The rows of R fall into 3 groups, which share some directions, and each row is roughly a mix of its group's hidden directions, except some rows that fit no group.
R:
[[ 33  24  -4   3   4  -2   5 -12 -40  52]
 [ 19  14   0  -7 -36  41 -19  -1 -27  39]
 [  0   9   3 -16  -9 -56  24 -44   9  -2]
 [ 13 -41   5  -9  -5  19  -5   9 -60 -11]
 [-13  50 -17 -25  29  -6 -11  12 -28  26]
 [ -1  -1  35  38  20 -34  14 -20  24  27]
 [ -7  40  24 -16  29 -39  18  15  -5  28]
 [-32 -14   6 -26  -9  20  -3 -15  11 -58]
 [ 13  -6  64  18   3  -5  -1  39  -5  -4]
 [-19  51  22 -11   6  35 -13  33  -9   6]
 [-20  35   1   4  34 -17  -5  21 -17  48]
 [-27  29   9   7  50  16  -6 -36 -21  -3]
 [  2 -24 -41   4  40  11 -34  19  19  18]
 [ 10 -21 -34  -3 -45  18 -18  34 -23 -11]
 [  2 -19   1 -36  25 -16  25 -48  19  15]
 [ -3  -1  34  57 -23  26  16  -1   7 -17]
 [-32 -12 -26   2 -21 -10  -6  28  40 -37]
 [  0  45  20 -43 -17 -15   5  31 -19   6]
 [-15   5  19  33  39 -17  -4  11  49   5]
 [ 18  30   0 -26  41   1  -4 -25   7  43]
 [-25 -43  -2 -48  -9 -23   4  10 -23 -13]
 [-10   5  11  30 -18   1  37  54  16 -12]
 [-11 -17  13 -31  15  62   6  -2  13 -19]
 [-35 -28   4   1  16  -1   2 -11  40 -46]
 [ -1 -44 -15  -2  47  18  14  19 -23 -20]
 [-11  12 -16  -6 -46  27 -15  -5  34 -37]
 [  7   1 -22 -26   9   1  61  -9  -6  32]
 [-16  39 -35  -5 -13 -19   0   2  -6  50]
 [ 19  -5  39  41  15 -23  12 -28  29 -11]
 [ -6   7 -23 -61  -7   0 -27  27 -19   1]
 [  9 -16  49  -1 -34 -20  -5 -16  38 -11]
 [  7 -12 -19  -1 -41   3  28  37  17 -38]
 [-41   9 -17  -8  50  18  31  -1 -16   5]
 [ 24 -24 -14  22 -61   9   0  11 -15  15]
 [-23   2  10 -48  38  14   0  39  -9  -5]
 [ 28  14 -23   8 -24  10  -6   8 -51  34]
 [ 48 -36  15  20  29   3  -7  -2  14 -29]
 [  1 -46 -17  26  30   8  -5 -39  12 -22]
 [ 31  28  15   8  35  -1 -29 -18 -18 -37]
 [ -1  -6   6 -12  51 -36 -23  14 -30  22]
 [ -7   3   0  58  17  11   6 -43 -19   6]
 [ 43 -18   8 -32 -45   9  11 -16  19   5]
 [ 24 -25  23  57 -15  11 -11  18  20   2]
 [ 10  36   4  -5  -1   7 -38  32 -35 -31]
 [ -7 -16  -3  53 -28  -6 -28 -37   2 -10]
 [-30  12  10  -4 -43 -11 -12 -38 -19  32]
 [  3 -50  44  -6   4  -4  12  -9  35 -16]
 [  1 -58  24 -13 -33  -4 -21 -21  -2  -8]
 [-42 -22 -12 -17   1  28  11  10  -8  49]
 [ -1 -44  -9 -24  34  38   0   3 -17 -26]
 [-32  33  -2 -36  21  21   3   2 -39  18]
 [-10   1  35  13 -39  -8   7  42 -18 -31]
 [ 14  50  13   7  37   2  16 -17  36  -8]
 [ 18  -4  -6   7  42  -3   5 -61  16   1]
 [-14  19  51  34 -20  11  10  -9  30  17]
 [-32   5  14 -46  34  -2 -16  26 -17 -20]
 [-16 -30  14  22  14  -1  -3  -1  57 -29]
 [ 69 -11 -12 -24 -10   8  -4   8 -12 -11]
 [-18  42 -15 -41  -5  14 -19 -10   1  39]
 [  6 -21 -63   2 -13  -6  11 -29 -16  18]
 [ 18  18 -12  24  12 -29  43  -4  43  -9]
 [ 11  24  14  -4  20 -49   1  12  24 -42]
 [ -6 -61 -25   7 -21  16   9  22 -21  -5]
 [-12  -7  16   2  37  26  27  50   4 -18]
 [ 16  24 -45   3  38   3 -17  24  31  -1]
 [-17   1  22 -30 -50   1 -13   9  -8  41]
 [ 23 -16   8   8 -41  24 -35 -31  -1  28]
 [-29  32 -39   3  18 -37   9   4  25  19]
 [-42 -21 -35  26  17  13 -18   5  -1 -35]
 [ 32 -14 -37   7 -42  -7  -6  29  11  27]
 [-13   9   1  28 -29  42 -23 -17 -15  38]
 [ 25 -26 -33  29 -21  -2 -16  41   6  23]
 [-36 -23 -19  35 -18  33 -14  -4 -33   8]
 [-18   7  10 -27  26  26 -18 -22  44 -29]
 [-10  16   2  -3  -6 -39  13 -18  35  50]
 [  0 -29  -4  19 -19  31  21  41  22  33]
 [ 22  21 -31 -12 -24  -4  11 -13 -44  36]
 [-27 -26  25 -22 -25  17 -50   9  -9  11]
 [ 32 -10  -4  47 -35   7 -35   4  -1 -19]
 [ -5 -21 -50   5   9  38  11   8 -36 -14]
 [-31  32  23   2  37 -11 -12 -37  24   2]
 [ 19  25   6   7  -2 -17  -8  51 -24  39]
 [  5  -5 -39 -38  -7  23 -26   7 -37 -22]
 [  1   2 -21  -2  22  29  13  57 -26 -15]
 [-45 -26  13  36  -2  -1 -11  33  27  -9]
 [ -6  49  13 -45  10   2  12 -10 -11  32]
 [-27 -15  10 -26   7  57 -13  20 -23   2]
 [-25 -16   3 -44  -8   8   3   5 -34 -44]
 [  8  41 -35  12   1 -42  -2 -16  -3  32]
 [ 27 -26 -28 -20  37  25   2 -21 -27 -20]
 [ 20 -30  26 -14  15  21 -41  20  33  -9]
 [  5  -9  21 -37   6  13 -53 -12 -31 -13]
 [ -8 -37 -49  -2 -27 -12   8 -23 -10  28]
 [-11  20  41  47  24  32  11   1   1   2]
 [ 12 -52   5  26 -33   5  -4  31  -3 -22]
 [-11 -48 -18 -30 -25 -15  12  18   4 -34]
 [ 25  41  20 -38 -17  -9 -14 -30  -7  23]
 [ 34 -53 -25   5 -30   1  10 -15  14  10]
 [  0 -26  29  18  13 -38  32   9  39   9]
 [-12  34  23 -35 -25 -21 -11 -32  -9  28]
 [-16  -9  20 -46  11   3  10  -5 -48 -26]
 [-35 -22 -16 -37  -7  13  17  14 -44  14]
 [ -1 -15  31  25  16 -43  24  -2  33  22]
 [ 25  33  15 -36 -19 -33   1 -37   0  13]]

Here is one row of each group, with its name. Which group are the others in?
[ 18  33   6 -35 -25   5  -8 -32 -25  33]
(40)
[-11  25   3  22 -34 -11  32  -4  43  27]
(80)
[  1  38  39 -13  20 -22  12  18 -34  23]
(73)

[ -4 -25  52 -10 -33  -9 -23  27  -1 -16]
(80)
[-19  33  24 -31 -32 -18 -31  14 -26   2]
(40)
[  5   6 -37 -39 -26  21 -22  15 -27 -26]
(80)
[-33 -29 -10   3  28   0   4 -30  37 -34]
(73)
[ -9 -38 -26 -14 -12  37   6 -11 -40  23]
(40)
[ 45  -6  -7 -24 -19  -4  -1  24 -29  41]
(73)
[-28 -32 -21  18  -8  47  16 -13 -18  24]
(80)
[-10  15 -47 -22 -18  42 -12  -6 -30   3]
(80)
[ 14 -17  60  21  17  30  -8 -11 -10 -14]
(73)
[ 30   1  -2   6   1   8  -9  65   0 -30]
(40)
[ 11 -29 -28  10 -53  -5  20   5 -32   8]
(40)
